In the data rows, the value 128 means zero.
Here are some points, each followed by its number:
[180 136 119  94 121 114 119 154 160 126 104 127 110  95  91 144 174  92 161 128 179  92 158 136 104 126 151  87 118 127  90 140 118 113 146 119 129 130 110  92 119 135 145  76 158  74 119 122 101 122 112 157 149 105 157 100 126 103 155  94 133 119 125 114 143 153 128 170 131 135 141 141 103 104 167 149 126 100 152  83 114 121 134 164 133 136 125 131 120 124 127  95 115 160 157 162 149 112 109 139 103 160  52 119 105 128 113 142 130  68 158 115 117 177  92  98 155 104 123  87 114 218 137 110 151 123 122 141] 0
[159 155 183 102 135  34  60 134 124 206 199 151 153 142  87 173  41 149 118  53 158  76 133 162 113 148  16  37  47 146  77 135  59 227  20  82  88  35 168  70  84 124  19 161 125 154 127 102 135 234   2 194 149 102 155 143  68  83 142  92 165 107 157 229  81 133  10  76 140 149 138  78 125   0  87 180 126 158  21 215 134 119 109 148 103 143 141 164  65 167 150 157 105 156 130 165  86 210  93 173 196 163 180 122 121 112 109 127 105 232 155 199 160  73 156 129  91  81 149 168 104 179 116 138 157  27  85 135] 1
[103 102 128 146 117 139 117   2 249 185 214  88 217  60 175 149 106  22 105 141 122  13   0  87 164  56 114 149  67 148 158  75 101 250 167 139   8 154 120  63  62  99 107 174 146  35  89 193  60 161 166 100 132 156 130 171 163 149 196 157 102 152 129 146 180  83 100 140  78 108  41 123 145 152 102  87 108 181 136 190 129 124 156 113 159 202 129 176 169 105  95 247  80 134  40 151  30 243  73 169 142 153   0 116 105 104 159 181  98 116 133 133  33 111 212  54  76 137  88 131  76  87  71  52 166 188 103 169] 2
[150 129 127 153  42  94 100  87 123  97 177 125 162 145 148 132 157 101 123 112 139  91  80 100 126  82 119 167 138 113 138 116 125 146 170 135 124 124 147 113 127 169 138 132 132 124 158 119 111 125 127 115 120 124 134 116 181 133 140 101 121 139 152 148 124 116 138 137 162 116 120 128 154 113 135 107 158 118 141  82 140 142 141 144 151 154 116 120 133  94 146 119  93  87 133 117 130 103 176 127 171 161 126 133 115 131 118  66 114  95 133 130 177 156 122 141 118 115 161  87 160 179 126 116 159 136 124 136] 3
[125 135 127 155 102 120 136 126 147 123 106 104 177 116 116 118 191 125 153 132  97 124 122 144 147 132 147 155 100 148 118  94 173 147 162  98  84 103 101 116 129 106 173 165 116 108 109 157 112 143 142 116  91 102 149 146 149  98  96 135 127 103 147 119 127 155 144 133 136  94 135 160 155  85 160  84 112  89 138  69 145 136 145 126 132 114 112 131 130 143  88 165 119 176 137  77 153  84 144 146 136 120 140 143 145 145 138 175 109 212 121 128  60 113 154 153 170  68 131 118  92 170 191 170 171 119 133  94] 4
[126 137 128 106 134 145 140 115 105 112 127 122 136 129 138 102 115 113 117 132 156 146 148 172 143 118 154  97 134 136 126 132 136 103 152 142 153 109 129 150 138 118 165 169 152 168 162 118 155 115 131 137 157 137 116 125 159 126 115 138 122 131 100 128 149 134 145 142 144 129 113 134 111 113 120 117 119 153 120 138 128 108 121 153 140 123 155 110 144 114 138 101 123 134 138  84 141 145 151 116 135 134 168 135 123 135 121 157 110 113 131 121 107 130 140 119 142 102 122 128 166 105 134 129 120 130 164 120] 5
[114  92 116  89 134 149 135 157 124 119  99 151 119 140 132 156 117 131 132 178 109 117 150 133 101 141 162 158 128 105 130 156 143 129 122 128 148 150 155 108 147 147 118 112 187 123 144 122 141 110 145 138 134 139 126 130 156 128 141 120 126 131 100 101 126 130 161 131 133 112  92 133 116 120 138 144 152 133 152 112 125 142 129 128 119 131 123 133 137 115 139 157 126 157 130 167 139 133 127 126 135 121 126 135 121 100 122 113 120 112 150 114 154 125 130 128 125 109 148 137 202 143 123 122 124 149 124 147] 6
[174 129 120  56 141 108 126 154 130 104 107 154 118  83  82 154 160  77 154 118 182  91 145 123  98 134 171 137 117 107  83 141 117 131 135 116 133 180 115  97 139 134 153 139 116 158 116 128 119 132 117 157 155 120 168 124 133 121 169  99 152 125 132 119 136 143 132 151 139 123 170 123 115 126 146 147 133 102 167 124 120 126 134 156 134 142 124 146 125 119 119 104 112 111 155 152 148  90 125 139 115 141  96 122 131 129 116 140 161 120 122 105 173 158 153 117 135  88 132  93  93 214 120 128 125 138 128 132] 7
[105 205 205 171 179 218 160 145  62  80 107  87  96 146 179 113 181 226  41   0 131 255 255 165  90 135 164 102 145 154 255 190  54   0  83 211 126  96   5 231 129 136 253  45 196 193 122  61 153 196 162 139 137 138 152 181  34 139 251  63 101  57 156  69 145 139 100  99 193 175 177  61  79 196  76 143 128  59 135 170 134  93 167 102  59 181  33 166 149 176 149 204 236 178  93 157  92 212  61 183 180  50 161 103 167  80  92 204 147  91 192 135 141  75 188 182  89  64 136 134 208  45 134  16 228 172 126 132] 8
Which two points above are nearest to each new point by angle? Their numbers follow each, nearest first.
[151 134 115 138 102 145 104 111 132 126 122 127 109 133 136 119 124 123 130 126 138 117 111 106 136 105 144 153 111  92 133 134  88 149 138 124 128 129 144 166 122 127 135 118 114 109 125 136 123  89 150 110 129 138 123 129 152 158 108 143 107 164  90 119 102 148 130 179  98 110 157 140  99 157 181 119 125 152  99  78 164 138 104 124 112 147 153 122 124 161 130  90 154 100 126 170 104 173 119  85 106 167  95 109 141 117 117 150 121 122 144 147 115 151  83 100 108 122 136 108  93 212 106 126  92 104 134 146] -> 0 3
[166  90 160 125  71 119  73 125  80 144 169 189 135 153 100 145 246 104 145 133 163  99  99  74 157 111 164 181 128  96  79  91 118 129 172 134 131 136 135 191 140 139 176 109 168 145 133 148  99  97 121 133  58  86 111 108  86 137  90 170 166  99 152 129  88 147 168 150 131 138 132 136 110 145 194 161 146  81 128 108 110 111 101 107 129  83 118 124 152 113 127 106 135 159 196 169 124  29  98 137 159 117 180 150 131 158 142 138  85 134 109 100 148 113 114 136  84 163  90 140 102 124 151  97 184 127 133 119] -> 3 4
[147 125 118 143 107 160 136 130 136 127 114 134 104 136 137 121 133 129 112 136 143 126 142 125 122 122 123  99 123  90 124 121 113 136 131 118 123 149 168 158 137 128 147  76 155 117 130 139 134 111 141 116 108 158 147 137 149 139 115 142  99 135 136 118 115 162 138 171 102 139 130 143 114 136 172 109 141 136 103 103 147 139 118 118 119 129 160 125 105 147 120 131 146 130 125 153 104 155 102 108 111 143 113 120 111 126 105 122 108 128 147 129 163 132 121 105 132 143 129 114 101 123 116 121 117 111 129 132] -> 0 6
[110 128 123 124 104 127 123 123 104 106 119  96 117 132 164 136  86 156 113 120 114 157 178 127 125 122 100  84 136 119  93 142 134  72 173 172 154 106 132 172 140 139 128  76 171  99 168 114 154 144 109 115 152 145 126 115 125 112 147 106 108 155 153 139 167 143 134 112 111  67 160 135 168 107  77  93 145 109 133 117 133 136  91 119  87 128 136 120 110 120 141 146 146  55 144 139 106 108 113 135 134 131 177 130 167 134 102 106 130  92 140 126 168  91 149 134 108 126 118 161 165 124 101 129  83 121 149  92] -> 8 5
[115 125 122 133 132 143 134 140 132 119 110 143 125 135 130 120 133 125 128 134 123 127 130 132 126 134 135 127 151 126 122 135 114 116 132 117 138 130 154 111 140 125 139 101 112 114 141 118 148 130 111 135 116 125 106 150 142 133 138 115 112 122  91 115 135 128 142 140 139 127 143 126 119 112 106 134 136 142 155 108 130 124 128 135 116 128 136 121 120 129 128 143 126  91 135 125 136 112 149 126 127 127 132 138 157 121 120 128 125 114  99 129 123 128 160 133 122 118 130 131 125 115 124 134 126 125 141 135] -> 6 5
[145 135 142 115 106 104 127 100 147 129 158 107 148 138 133 153  89 120  85 117 146 109 108 120 123 110 105 123 149 153 155 113 126 123 129 157 132 119 162  89 102 123 129 113 125 118 163 106 119 140 132 127 125 119 130 130 158 128 151 102 111 110 116 133 118  89 128 106 172 115 144 112 157  93 178 102 154 118 158  72 108 142 166 142 153 130 109 117 130 108 128 101 100 127 145 125 145 111 158 150 153 159 117 128  95 151 126  95 160 150 143 162 155 143 113 137 114 106 148 106 103 121 123 131 130 124 122 151] -> 3 0
[149 125 169 177 247 105 164  61 148 127 101 101  97  72 123 138 145  80  95 146 136 150 196 149 113 143 177  96 117 162 179  85 126  58 107 209  94 110 154 126  94 118 142  73 147 152  97 105 129 129 149 130 184 151 128 159  68 125 103 145 144 160 166 153  87 173 158 143  89 104 117  69 144 182 140 198 181 203 114 165 145 110 111 145 130 149 162  80 141  92 124 178 142  38 138 175  86 119 133 103 175  97 128 158 148  80 124  81 176  95 117  66  99 108 167 184 104 135  71 139 212 101 107  98  90 148 131 116] -> 8 5
[ 27 205  57  28 212 152 195   0 202 143 134  53 132 130 126 203  73 143  84  35  45 255 143 176 214 110   0  78  94  81 161 186 170 254 140 165 129 220  69 192 141 164  22 141   0  35 120 128 165  78  91 118  59 100 104 123  59 189 159 207  81  79 113  58 128 135 180 128 174 106 115 149  68 240  85 163  69 162 106 129  72  66 107  87  69  58 115 117 193 111 126 108  50 149  88  83 129 113 122 187 139  62 154 106   4  22  56 152 163  68   1 133  96 122 164 196  89 223  56 174 205  40  91 255  17  96 156  63] -> 2 8
[132 100 177  61 183  55 103 132 139 176 148 163 181 156  66 132 139 148 182 163 179  33  92  81  57 153  54 123  17 143  22 138  28 211  81  67 164  92 139  79 122 162  33 218 137 106  90 185 112 143  14 155 134 132 165  87  93 133 114 154 138 134 102 202  94  81  32  99  94 152 150  97  68  78  75 210 134 157  36 187 130 146  55 132 149 118 193  95  55 188 164 136 106 170 150 176 100 255  63 111 214  96 145 163 187  83 101 203  97 175 122 154 183 102 150 160 108 104 194 175 152 160 143  90 162  66 130 116] -> 1 2
[101 132 101 137 128 143 157 118 137 124 108 119 149 135 126 116 131 129 155 138  78 109 119 161 149 120 153 155 142 151 110 139 143 121 135 113 152 122  89 126 125  92 142 134  86 154 120 140 135 127 130 137 125 143 129 135 162 126  82 134 111 128 132 153 121 132 143 128 107 132 118 152 154 124 134 107 127 135 125 126 141 134 155 126 142 128 143 137 107 127 120 129 132 152 113 129 129 118 125 134 106 152 146 128  93 151 140 109 120 126 138 141 135 129 135 137 176 134 146 116 160  77 153 131 132 126 108 124] -> 4 5
[130 155 139 138 123 119 102 156 123 134 114 145 132 117 122 118 131 132 148 136 127 132 142 124 104 136 138 130 158 112 149 126 132 129 127 115 132 131 140 138 129 121 148 132 125 180 129 129 119 119 143 104  98 103 132 126 121 107 120 117 144 130 122 115 128 141 139 113 134 127 150 152 128 108 140 128 137 111 138 116 118 140 102 127 129 120 121 135 123 127 131 131 130 105 106 154 136 111 139 145 126 147 156 136 142 125 137 141 107 124 143 137 143 125 128 136 105 112 137 135 125 140 113 119 113 123 129 128] -> 7 6
[ 80 116  87  99  72 141 150 136 107 126 116 132  96 134 122  91 121 179 152 110  55 103 148 183 136 105 102 146 140 154 117 159 145 111 101 120 129 127  89 129 105 104 112 167 117 141 135 134 141 108 135 127 133 119 122 109 136 130  97 143 140 173 111 160 131 131 139 140  99  78 101 157 133 137  82 140 119 127 139 132 176 162 138 126 111 155 144 131 139 128 122 132 153 157  81  76 110 124 125 145  87 182  87 116 112 142 151  83 107 162 143 175  89 135 103 112 237 119 140  91 119  96 142 133 142 150  97 131] -> 4 5
[126 133 124 186 173 122 109 128 105 124 113 137 147 131 132 114 139 108 131 140 152 136 154 143 136 132 146 127 136 124 118 121 146 129 135 113 110 120 131 131 136 119 155  83 101 129 143 126 132 133 150 124 122 131 126 123 128 130 136 113 121 132 136 148 131 137 140 138 121 122 126 140 158 114 160 120 123 115 146  90 138 125 138 127 136 130 108 121 133 138 107 139 127 143 119  91 139 118 151 128 130 109 167 136 112 130 135 100 116 157 122 123 120 138 107 146 158 134 108 135 130 129 144 146 132 135 145 111] -> 4 5
[118 119 117 141 105 145 101 142 119 124 110 141 129 139 134 112 115 116 142 143 155 128 132 149 130 133 138 136 144 120 127 138 124 124 126 116 137 135 127 112 130 117 135 143 109 118 134 120 127 127 113 129 145 117 136 126 132 124 137 118 135 141 149 134 132 129 135 129 139 133  84 140 127 122 123 132 127 124 111 115 123 126 133 128 121 125 120 133 133 127 121 120 132 126 129 172 135 124 121 136 119 109 172 126 108 111 147 113 143 121 114 124 112 118  89 123 137 118 123 140 125 109 119 139 126 123 137 129] -> 6 5
[203 101 121 123 110 125 194 103 178 158 171 151 138 118 141 180 154 131 125 108 143 124  97  92 111 147 216 157 150 147 106 136 164 110 132 140 120 167 184 149 100 157 128 138 175 114 128 114  89 175 135 125 121 136 113 150 152  90 142  94 110 138 172 154 166 153 118 100 116 157 134 130 140  95  88  47 126 168 112 178 109  79 155  91 118 144  86 145 123 104 128 112 146 104 131 111 112 116 103 111 151 134  18 100 131 149 132 135 172 122 157 137 144 109 123 108 110 169 147 133 129  92 111  63 134 151  61 171] -> 2 3
[102 154 151 105 146  75 159  85  40 104 129 114 152 103 132  92  37 185 128  91 110 125  65  70 149 131  90  15 137 202 132 117  47 129  74 168 140  98  66 104 143  60  87 157 151 134 158 181 166 146 144 126 122 247  73  72 156 123  95 186 136 117 102 192  88  80 106  72  97 126  84  65 152 206 185 182 127 159 168 169 119 235 110 118 164 176 136 139 191 138 223 101 169 102  93 138 113 153  59 104 160 238 223 127 143 119  89 210  96 106 169 124 200 151 142  77 130  50 209 107 117 135 105  55  90 139 113 141] -> 1 5
